The rows of A fall into 3 groups, and each row is roughly a mix of its group's hidden directions.
A (119 x 12):
47,-57,219,-337,109,-148,134,140,-20,340,-112,-242
167,-84,269,-200,100,-74,-281,221,-95,291,46,200
-249,183,-139,238,14,30,24,-119,-42,-422,131,205
-207,230,221,44,29,-30,-81,266,192,-207,347,-22
-116,227,-164,-46,146,24,-197,56,101,-328,-388,9
-249,-22,240,6,10,204,70,148,-323,132,193,279
89,458,11,-167,-212,151,-211,-124,-23,-98,122,-166
109,-148,212,70,-68,-110,128,37,-117,254,475,65
-122,4,188,42,40,123,-77,91,-436,41,51,386
-120,313,101,-56,88,-291,200,-270,-228,53,149,133
-267,113,145,15,82,-9,37,86,-417,87,112,334
-204,178,185,-89,81,66,-14,91,-351,25,201,356
-137,24,275,83,86,258,-27,109,-337,94,210,266
360,-375,-23,-324,76,79,57,-153,-66,60,24,51
52,-134,-144,32,-75,-265,36,-98,374,-62,-189,-343
-144,413,224,11,-51,41,-184,137,71,-41,347,4
94,-406,-47,-51,90,-114,194,-178,-191,127,-323,-21
-276,-104,-2,375,123,-266,255,146,-32,92,103,77
-251,-21,-167,142,-161,165,340,-169,246,-14,-42,-235
225,-237,186,-194,19,-33,67,58,6,407,-134,-232
87,82,155,-14,194,213,-354,126,-271,-111,145,239
-158,312,192,-70,-313,-101,-350,-83,-27,48,44,-141
-184,-140,-258,117,-184,147,364,-258,149,-24,-20,-122
-325,110,-123,308,1,56,-125,-70,171,-325,136,144
-111,328,119,-64,164,-213,76,-232,-241,153,203,184
-295,-41,32,73,267,-122,-122,217,67,-227,-306,182
-349,-3,50,-21,107,-359,-118,50,289,-190,155,39
309,34,185,-342,-184,207,-182,-127,-78,50,191,-84
152,-14,-198,54,-201,-24,85,-71,420,-34,-153,-326
214,-56,-128,135,-151,-163,55,-295,87,179,-394,90
-448,136,108,66,150,-226,-75,-16,246,-131,184,13
-303,57,290,-33,144,48,203,100,-170,221,123,282
-326,336,-25,275,71,-167,12,128,76,-251,112,1
-140,236,-28,-207,158,239,135,361,68,-146,225,7
271,-88,211,45,-118,-50,29,7,-137,232,456,10
457,-268,60,-240,7,68,-86,-66,-147,209,-49,11
177,-123,141,-337,12,-108,108,134,5,326,-158,-272
213,-387,-76,-79,20,-105,114,-188,-168,194,-304,-24
-248,150,75,-155,179,123,167,329,-29,-199,293,-58
174,-34,-279,51,-190,-184,-82,-131,270,-131,-168,-320
-44,288,19,-102,-308,-268,-244,-147,-62,-232,158,12
228,165,234,5,-264,184,-316,-73,-239,-7,-78,-140
122,-120,206,86,-201,-39,70,-77,-201,227,445,71
-301,354,-47,280,51,-175,-69,131,38,-240,80,94
-142,433,61,26,-72,31,-103,70,149,-178,372,23
178,-67,-153,268,-138,-197,-93,-316,-35,154,-321,-11
11,-76,-175,64,46,-161,469,-127,162,113,-211,-195
69,-419,-94,-78,121,-68,153,-46,7,202,-368,-96
123,-35,-124,237,-332,-42,-194,-289,-30,274,-170,15
22,100,176,-112,-31,174,-432,100,-189,-87,228,222
119,-405,-25,-64,106,-4,274,-50,-73,163,-320,-140
-315,-226,-127,123,244,-182,125,143,84,-8,-235,232
177,-259,147,135,-206,47,178,-86,-77,244,372,-25
-34,288,181,-100,-34,-128,104,-327,-183,190,220,216
-237,177,385,47,-33,-205,-257,-92,4,74,255,-21
-395,223,77,192,149,-144,58,289,213,7,26,-38
-148,194,97,-92,64,161,-164,136,-346,49,221,321
143,-187,-184,139,-167,261,-204,206,222,-130,-135,-231
-28,127,156,-122,75,77,-386,67,-279,-71,267,225
6,153,-122,-131,-405,-79,-341,-18,201,-4,-99,-181
32,-156,-114,30,-7,-160,371,-117,301,127,-241,-213
-78,309,-114,180,-15,48,-30,-119,-41,-322,303,254
-189,320,-165,155,104,28,25,-95,149,-241,303,208
164,-392,-176,-99,109,-150,203,-143,-111,94,-297,11
170,91,284,-175,87,-92,-381,189,-200,34,82,182
268,-254,-256,71,-115,0,14,-133,236,58,-248,-261
130,46,239,-156,144,-134,-368,207,-203,83,1,246
-34,-270,-36,189,181,-171,139,128,-157,295,-324,34
-202,297,108,27,77,60,-50,100,-367,5,138,330
78,-277,7,-97,100,-156,78,-124,-404,90,-312,94
-38,82,340,20,-106,-330,-197,-259,-116,36,247,19
186,325,24,-134,-276,243,-230,-112,116,-122,158,-115
53,52,190,-44,19,310,-383,158,-171,-62,211,190
36,45,-231,34,-232,-126,82,7,392,-125,-210,-279
-200,200,24,-130,195,217,97,353,19,-138,295,-55
-331,23,89,51,255,-239,-75,103,292,-104,247,100
-40,-347,-31,191,130,83,-143,320,162,-113,-242,-151
-179,127,-178,-43,178,-11,-157,58,61,-261,-457,65
250,-190,-215,-36,-174,-87,67,-184,287,-46,-144,-314
227,-256,120,62,-157,4,170,-55,-74,318,357,-10
163,-191,119,150,-193,30,229,-76,9,254,398,-87
-61,463,-25,-38,-193,114,-237,139,136,-98,229,-11
-271,196,-159,223,-90,21,-176,-146,-118,-332,10,233
-302,396,-89,282,20,-174,-102,125,0,-168,-11,78
-225,25,-266,142,-113,110,326,-201,225,-185,22,-164
15,131,179,-190,51,169,-354,116,-175,-121,284,211
-280,226,107,-132,142,144,276,313,-17,-77,183,114
-60,182,137,1,90,-97,25,-292,-361,201,266,161
97,106,113,-104,212,-160,-394,197,-173,-90,-144,243
164,-382,-206,19,160,183,165,183,3,55,-295,33
406,-237,1,-334,33,81,-99,-155,-205,25,-88,36
201,-82,-273,126,-206,-80,35,-162,253,-1,-218,-317
116,-385,-190,-49,60,-28,223,-124,-20,121,-365,-87
-84,247,195,-130,-24,-110,-17,-280,-178,225,332,140
-434,242,0,227,86,-140,37,128,99,-257,66,48
258,-314,-56,-35,-82,-98,-40,-341,102,299,-100,-112
-368,-44,149,135,240,-186,-72,79,281,-113,217,78
144,-90,-188,68,-168,-20,140,-108,379,-13,-118,-373
-173,247,148,-17,-258,-271,-198,-324,-82,-82,111,-58
-200,180,140,-90,130,32,43,71,-370,79,160,364
-34,-185,-227,359,208,-258,191,58,-107,-104,-151,127
354,-1,-109,-87,-180,223,43,-34,-356,103,-243,-12
-218,89,-176,-78,175,54,-65,14,148,-324,-411,6
174,-50,305,-38,4,21,-419,211,-104,167,-109,169
63,-218,181,94,-163,51,229,-20,63,299,391,-69
-236,-30,214,71,167,-290,-186,-13,283,40,293,67
62,-423,-83,117,-73,232,-173,261,126,-13,-186,-121
-16,-58,-129,63,-17,-232,387,-152,263,96,-225,-213
-316,23,82,70,146,-283,-159,-24,343,-63,246,71
-288,127,-268,57,-4,-43,378,-177,106,-178,116,-140
-159,-12,149,-181,151,275,119,321,-24,-128,334,-38
416,-43,-1,-285,-86,-60,138,-91,-147,293,-75,-136
159,-408,-77,-62,-69,-176,87,-196,-176,39,-329,-42
362,-74,121,-242,29,83,265,163,-157,238,-61,-163
-150,317,-255,244,-125,232,-123,-143,137,-178,109,108
-157,-149,-199,280,285,-233,243,133,106,-138,-117,68
45,13,-132,155,-288,109,305,-292,-85,102,114,-280
-130,166,67,-57,235,100,-20,124,-423,2,207,268
66,-321,-202,72,76,257,184,143,111,58,-346,-105

Here is one row from each group, named. Which group is each of the other rows in?
-34,198,211,-160,160,-33,90,-218,-240,109,393,98 : V
53,217,135,-148,-411,-220,-194,-99,-85,-160,67,-184 : H
-320,250,-121,322,104,-227,100,87,-8,-243,53,38 : J

12,-23,-163,102,-61,-227,387,-162,223,58,-252,-201 : V
143,-465,-64,-84,160,-145,201,-26,-71,96,-277,-10 : H
-77,222,72,72,30,242,-157,110,-374,57,171,303 : V
-351,155,241,332,60,-111,-49,262,73,-125,50,14 : J
65,188,3,-154,-386,248,-6,-274,-10,82,212,-160 : J
327,-71,-275,-63,133,291,314,163,35,37,-53,35 : H
-275,62,76,-134,193,50,331,303,-40,-179,211,-56 : V
251,-403,9,-264,-47,171,1,-236,-145,-71,-114,69 : J
-182,58,330,-115,151,218,48,136,-133,127,327,188 : V
-176,33,69,-123,166,214,239,339,154,-142,232,-177 : V
-331,124,56,50,56,-161,-196,96,403,-84,220,-26 : H
